Each path below is one point turned by a fixed rotation once a step. After each direction that follows a path, write how fast that rotation turns it, in deg/step (0 if it stays still).
Each turn is a multiple of 5 degrees from 10 to 175, or 0.
Each row of a path follows its step; steps can be skipped.
path 1
step 0: [-10  -7   4  -8 -16 -10   0   3  11   3   1   3  -2  -8   5  15   0  -8
  -6  -8  -7   2   4   5   1   8 -30  10]
step 1: [  6  11   4  -4  -9   7  -1  18   8 -13   7  -4  -9 -12   3  13   2   4
   2   2 -14  14  -2 -12  -9  -7  21   7]
step 2: [  6   0   1  13  -2   1  -8  10   5  10 -21   5  11  21  10   1 -13  12
   2   1   3  21   3   3  -3  -3  -1  -9]
step 3: [-11  -3  -1   4  -1  -6  -9  -8   9  -5   6  -8  11  -1  16   5  -2   5
 -16 -29   1  -8  -8  -3   4  -3 -10  13]
step 4: [ -5   2  -7  15   7  -9  -6  15  -1  -4  -7   3 -22  -9  -1   1  12  -8
  -8   2   4   2 -11  -4 -16  -2  19  12]
step 5: [ -4  -6  16   1  11 -13   9  15  14  12 -16   9  -4   2  -1   9 -16   1
   4  -1   1   2  -1   2  10  10  -6 -15]
step 6: [ -4   4   4 -14   3   5   0  -6  16 -14   8  -4   1   8  -1   3 -19 -13
 -15 -13 -12  -5   1  -6   5 -17   7   8]
step 7: [  1 -12   3  14  -8   6   9  -3  -4   5  -6   4 -23  13   9  -7   5  -9
  -6   4  -1  15  -1  -4 -21 -13  -2   6]
step 8: [  2   5  17  15  -7  -2  13  -7  22   9  11   6   1  -5   7  12   1   9
  -1  -9   4   1  -6  -6   0  19  -5 -13]
step 9: [ -6  28  -8   1  -1   7  -7   1  19  -4   3  13   1   2  -8  -3  -6  -3
   0  -4   6  -3  -3  10  -3 -13  14  14]
step 10: [-11  -8  10   8  -3  -3   7   6 -15   9 -10   3 -19   6   8  -8  -9  15
  10 -10  -4  -1  -2  19  -2 -13  -4   5]
step 11: [  3  -9   4   8  -4 -13  -1  -8   3 -12  20  -1  -5   2  -4   8 -11   6
 -14 -11  -8  -8  -7   5   0  13  15 -18]
Directions:
[-1  6  3 -1 -2  1 -2 -5 -1 -7  4 -8  1 -6 -2  7 -5  2 -4  0  2 -6 -2 -6
 -4 -2  4 -3] | 140
[ 4 -4  0  6  1  5  5  6  5 -2 -1 -2  7  6 -5  5 -2  0  3  3  2 -3 -4  2
 -1  7  4 -5] | 115
[ 1  2  5 -1 -6  6  6 -3  4  0  3 -1  3  2  1  3  2 -4 -1  7 -6  8  6 -4
 -3 -1 -5  1] | 55
[-11   3   5   7   6  -5   2   2   0   1   1   0   3  -1  -3   3   5   1
  -2   6  -2  -4   5   6   1  -1   0   5] | 70
[  1   2   2   2  -2   5   3  -5   4   5   7   3  -9   4  -3  -4   1  -1
   3  -1   2 -10   4   3   0  -4   0  -5] | 25
[  0  -3   3  -2   2  -3  -3  -1   4   6   2   4   2  -5   2  -5   0   7
  -5   6  -1   4   1  -1  -3   2   7 -11] | 115
path 2
step 0: [ -1  -3  -2   2   4 -22  16  -9   9  15  11   9 -10  11  -7 -19   6  -4
   8  -7  -3 -14  -4 -15  23   3 -26 -14]
step 1: [  2  -3 -11   8  10   6  14  -4  11  -3  -4  -4   2   5  10  17  12   5
  -5  13  33   1  20 -16  17  -2 -13 -19]
step 2: [ -7  17  -1  22  -4 -10  -5   8  24  -8   5  -2   0 -10  -3   6  23  22
 -11   5   4 -25 -13 -10  -6  -8  -4  -4]
step 3: [ 13  26 -33   0 -22 -16   6 -14   6  15   4  -3  -8  -8  -5  10   2   7
  16   3  -4  -1   8  -6 -11   6  -4 -11]
step 4: [ -1   6  -7  -1   9   7  24 -29  22  -4  -9  -5   0 -25  18 -10  -4  -3
   2  -9  -1  -3 -13 -16  -1   1  -4  -9]
step 5: [ 15   2 -15   7  17 -12   2  -3 -11 -11  -6   8 -16  -8   7  -5  16   1
 -18   1   1 -15  -3 -15   6  30  14 -14]
step 6: [-14  -5  -4  24  -2 -15  -8 -13   2   2  19 -13 -10 -34   0   4  -2   6
 -10   7   2   5  18   2  13  14  -7  -1]
step 7: [ 12 -13   2   0  -4 -24 -11  -1   9   3   7  -4  -9  -9  28 -14  14   8
  17 -17   2  -8  14 -11 -10  -6 -15 -11]
step 8: [-10  -1  -8  -8 -18 -11  15  -8  -1  -8 -19  -1 -19  -3   0 -20  10  -6
   3  23  16 -17  11 -14  12  -3 -15  -2]
step 9: [ 13   7  -2   3   1  13   7 -14   0  -2  18  -8  18  -3  11  -3  26   9
 -12  20  -1 -21   4   0  12   5 -23  -6]
step 10: [  0  21  12   1 -14 -15   8  -7   0   6  -2 -19 -12   4  10  16   0  29
 -22  -3   4  -7   5 -17 -12   9  -7  -8]
step 11: [  3 -10 -17   0  -4  -8  15   0  23  12   2 -11  -1  -9 -20 -10  -8  17
   7  -4 -18 -12  -2 -26   1  13 -16  -5]
Directions:
[-2  2  0 -6 -6  5  2 -6  1 -5  4 -4  0  4 -3  4  8  1  4  4  2 -3 -4  0
 -9  0  1  1] | 55
[-8 -4 -4  1  2  3 -6 -3  2 -3 -7 -7  6 -5 -4  1 -7 -3 -3  2  1 -1 -1 -1
 -2  0 -8 -1] | 155
[ -2   8   2  -4   4   0   3  -4  -3  -3   1  -1   4   3   0  -1   3 -13
  -5  -3  -2  -1   3  -5   5  -1   0  -1] | 85
[-1 -5 -5  0 -4  4  7  0  3  5  4  1  6 -4 -5 -1  2 -2 -2  5  1  7  9 -3
  0  1  3  4] | 140
[-7 -5  4  3  3 -5 -2  5  2 -3  0 -2 -1  1 -3  3  9 -3 10 -3  3  3  4  1
  4  3 -1 -2] | 60
path 3
step 0: [  7  14  24 -13  11  -7 -10  -2  16  -9   4  18   6  -6  -9   3  20   9
  -2  13 -14   1   2   5  -4 -12  16 -13]
step 1: [-10 -10  -4  -6  -8  -9  13  -1  -5 -14   3   9  -5  30  -2  12   6  12
  -7   9 -16 -10   8 -13  -6  14  15 -13]
step 2: [-12  -2   1  -7  -8   6  -5  36   1   2 -15 -13  -9   9   7  18  -2   7
   2   7  -9 -15   9  15  -2  -7 -11   1]
step 3: [ -8 -17   0   8  -3 -15  -9  -2   3  -7 -14 -18   2  -7  20   3   5  -1
 -19  -7  -4  25  18  10  13  -5   0  -2]
step 4: [  5  -8  -2  25   4  -1  -4  -3  11  15  -2  15  16   5  10  11   8   3
   7  -5   7   7   4  -5  -9 -29  -2 -19]
step 5: [ 34  -8 -10  -7  11  16  10   2   9   2   9   1  -9  10  -1   5   0   3
   5   0   4   7   9   0  14   7   7 -27]
step 6: [  3 -12  23 -18   1  18  -2  11  -5  -9  10  -9  -2  12 -16  -6  15  19
   1   4  10   9   7 -10  -4 -13  -8   5]
step 7: [ -8 -26  20  -4 -20  -9  13  -9   6  -7   8   0 -16   2   1  10 -18  -4
 -15   7   4  -3  -5  -1   1  -2 -17  -4]
step 8: [ -4   2  -3   5 -25  11  -2   9  -2   9 -16   5  -4  18  10  -9 -13 -16
   9  -5 -12  20 -11   3   4 -12 -19  -2]
step 9: [ 12  12   3  -9 -11   9  -5 -16  -4  12  -6  -6  13 -27  11  -8  -6  14
  -6   8 -10  16   2   6   9  -3  -6 -22]
step 10: [  9  -4   3   8  -8  -5  -7 -12   4  13   7  12  22  10  -9  -7   5  25
   6  -6  -4  -4   6 -28  15  10  -7   2]
step 11: [ 18  19  14   4 -14  -7   2  21   5   4  19  -1 -20  -5 -17  13  -4   2
   2  -3  -3 -14   5 -10   8   5  -3  -8]
Directions:
[-1  2 -5  8 -1  0  3  2 -2  9  0  0  4 -4  1 -3  1  6 -4 -6  2 -1  4  4
  9 -2  0  0] | 60
[ 3 -5 -5  1  3  4  3 -1  2 -3 -2  2 -3  0  3 10  6  2 -2 -3 -6 -1  6  5
 -4 -5  3  6] | 25
[ 0 -2  1 -6  1  2 -1  3  2  2  4 -8  1  1  3  3 -5  8  0 -3  2 -5  6 -6
 -1  6 -3  7] | 85
[ 3  3 -4  4  0  7 -7 -6 12 -2  2 -1  3 -1 -6  0 -1  5  1 -2  1  1  0 -2
 -1  2  6 -4] | 70
path 4
step 0: [ 22  -4   9  10   0   9  -8  -2  16 -14  10  -1  -4 -13   6  -4  -9  23
  -1   4 -13  18   0   7 -12   5   6   8]
step 1: [  4 -11 -13   5   1  -3  -6   3  19   3  -8   8  -7   1   9  11 -15  23
  -3  10  -3  23  -4  -3  -4  15  12   9]
step 2: [ -2 -23  -3   4 -11  -1  -9  -9  18   5 -21  -2   4  14   0   8   0  -1
 -15   7  -5  13 -10 -15  12   8   4  11]
step 3: [  1 -10  13  13  -8  -7  -1  -2   8  22 -16  -4   2  -3  -6   2  14 -17
   2  -6 -19  13  -6 -16   4  -2   0  16]
step 4: [  5   5  25  -1 -12   0  -9 -11  -3   8   0   2 -17 -20  -9   3   0  -6
   1  -5 -23  13   3 -16  -4  -2  -9   7]
step 5: [ -4  12  11 -14  -9   2  -1  -8   2  10   4   6 -25 -12  13  21 -13  -5
   7  14  -8  14   1  -2 -14   0   0  -1]
step 6: [-10   2   1 -21 -22   9  -1 -11  14  -1   6   3  -6  11  25  14  -5  -7
  -6  16  -5   4   9   6   2  -3  -2  10]
step 7: [-13  10  -4  -1 -18  -2   5  11   8  12   2   2   9  10  16   9  12   0
  -4   7  -9  -1   2   9  13  -8 -10  29]
step 8: [  4  18   3   9 -14  -3  -8   8   4  -1   1  11  -8  -6  -6   0   9   5
  -5   5  -7 -17 -11  -3  18  -9 -20  24]
step 9: [  4  15   7  18   0   9  -7   7  13   4  -1  14 -18 -17   0   8  -5  -8
   1   5   1 -20 -24   8  -4  -5  -6   4]
step 10: [ -6  -5   6  12  -4  19 -18  -2  18  -2   9  16 -15  -5   8   4 -14  -7
  -7  -6  -5 -17   1  16  -3  -2  15  -3]
step 11: [-21 -15   0  15  -5   3 -10   9  -5   6   4   6  -8  11   7  17  -9  10
  -3  -9  -5  -5   8  19   0  -2  21  11]
Directions:
[ 5 -2 -1 -5 -4  1 -7 -5  3 -7  4  4 -4  2 -3 -7  1 -1 -3 -1 -1 -4  7 -6
  6  1  1  0] | 175
[ 4  6 -4 -8 -4  2  4  1 -2 -2  8 -8  0  3  2 -3  1  1  2  6  0  0  0  3
 -6 -1 -4  6] | 45
[-5 -2 -9  3 -3  4 -3 -1  3  8  4 -6  3  7 -2  3 -1 -2 -5  2  3  3  5  0
  4 -3  2 -3] | 80
[ -2  -2   2 -10   2   8  -1   5  -2   0  -7   3   1   1  -8   2   0  -4
   1   0   0   7   4  -3  -4  -4   0   2] | 35
[ 0  3 -2  1  4  4 -6 -1 -1  3  5 -3 -2 -8 -6  0 10 -7 -2 -3 -2 -1 -7 -4
 -1  3 -3 -1] | 70
path 5
step 0: [ 10   1 -10 -23   2  -4  -2  -7 -18   1  -3 -13  11  -1  15  12   6 -11
  -4 -14   7  17   5  16  -2  -4  -9   6]
step 1: [  7  -8   4 -12  11   1   1   5 -16 -18  -6  -5   2   3 -24 -10  -8  18
 -10   4  20 -10   1  -8   0   8  -2   9]
step 2: [ 10 -13   9  -8  -5  -1 -15  -2   2  -1  -7   4  10   1  25  10   3  14
  -3   3   5   2   0  28  -6  12 -12  -8]
step 3: [ -6   4 -15   4  16  14  -2  15   8 -13  -1  11   7   9 -14   0   9  15
  -1  -4  14   9   2  -3  -4   1 -14  21]
step 4: [ -3  13 -12 -13  -5   4   6 -10  -5   9 -13 -12   7   3  15  10   1   2
  12  -7  24  -6   6  13  -7  15  -5 -13]
step 5: [ -3   8   1 -20   8  -3   5  12 -12 -12  -6   8 -10  -8  -6  -5   7   0
 -15   5   6 -13  -5   0 -13  -5 -21  23]
step 6: [  3 -22   0 -10 -11   6   2   0 -20  -7 -13  -1   0   2   7   2   7   8
  26   6  13  10   0  16   4   1  -5  -9]
step 7: [ 11   2   8   6   7   8  -7  24  13 -18 -10   4   1   4 -10  15   9  -2
  -4   5  11 -20  12   0  -5   1 -12   9]
step 8: [ -1  -4 -23  -2 -13   9  13  -3 -10  -6   7   4  12  14  12   9   6  -9
  -7  -5  15   9   3  24  -1  -2  -8  -6]
step 9: [ 11   9 -19 -18   6   3 -11  12 -15 -10 -17 -11  -2  -6 -19   9   1   4
 -10  -7   2  -9   5 -12   2   5  -6   9]
step 10: [  3 -11   1   1  -8  -6   6 -11 -22 -11 -10   9   0  10   5  -5  -3  12
  -6   9   4 -10  -2  26 -12  16  -5 -11]
step 11: [  1  -3  -4  -3  -5   7 -14  27   0 -10 -13  12   9  -2   4   9  13  14
   1  -3 -12   4   0  -5   3   8 -16  19]
Directions:
[ 2  0  6  6  2 -4  6  0  0  0 -5 -4 10  1 -1 -4 -2 -4  1 -1  2 -8  1 -4
 -2  6 -4 -5] | 125
[ 1 -4 12 -6 -1 -3  0  2 -8 -5  0  3 -1 -1  1 -3 -2  2  4  4 -5  0  1  0
  1  6  4  4] | 80
[  2   5   4   0  -1  -1  -5  -3   5   1  -2  -2  -8   0   0   5  -3   3
  -1   4   4 -10   3   3  -3   3   6  -5] | 135
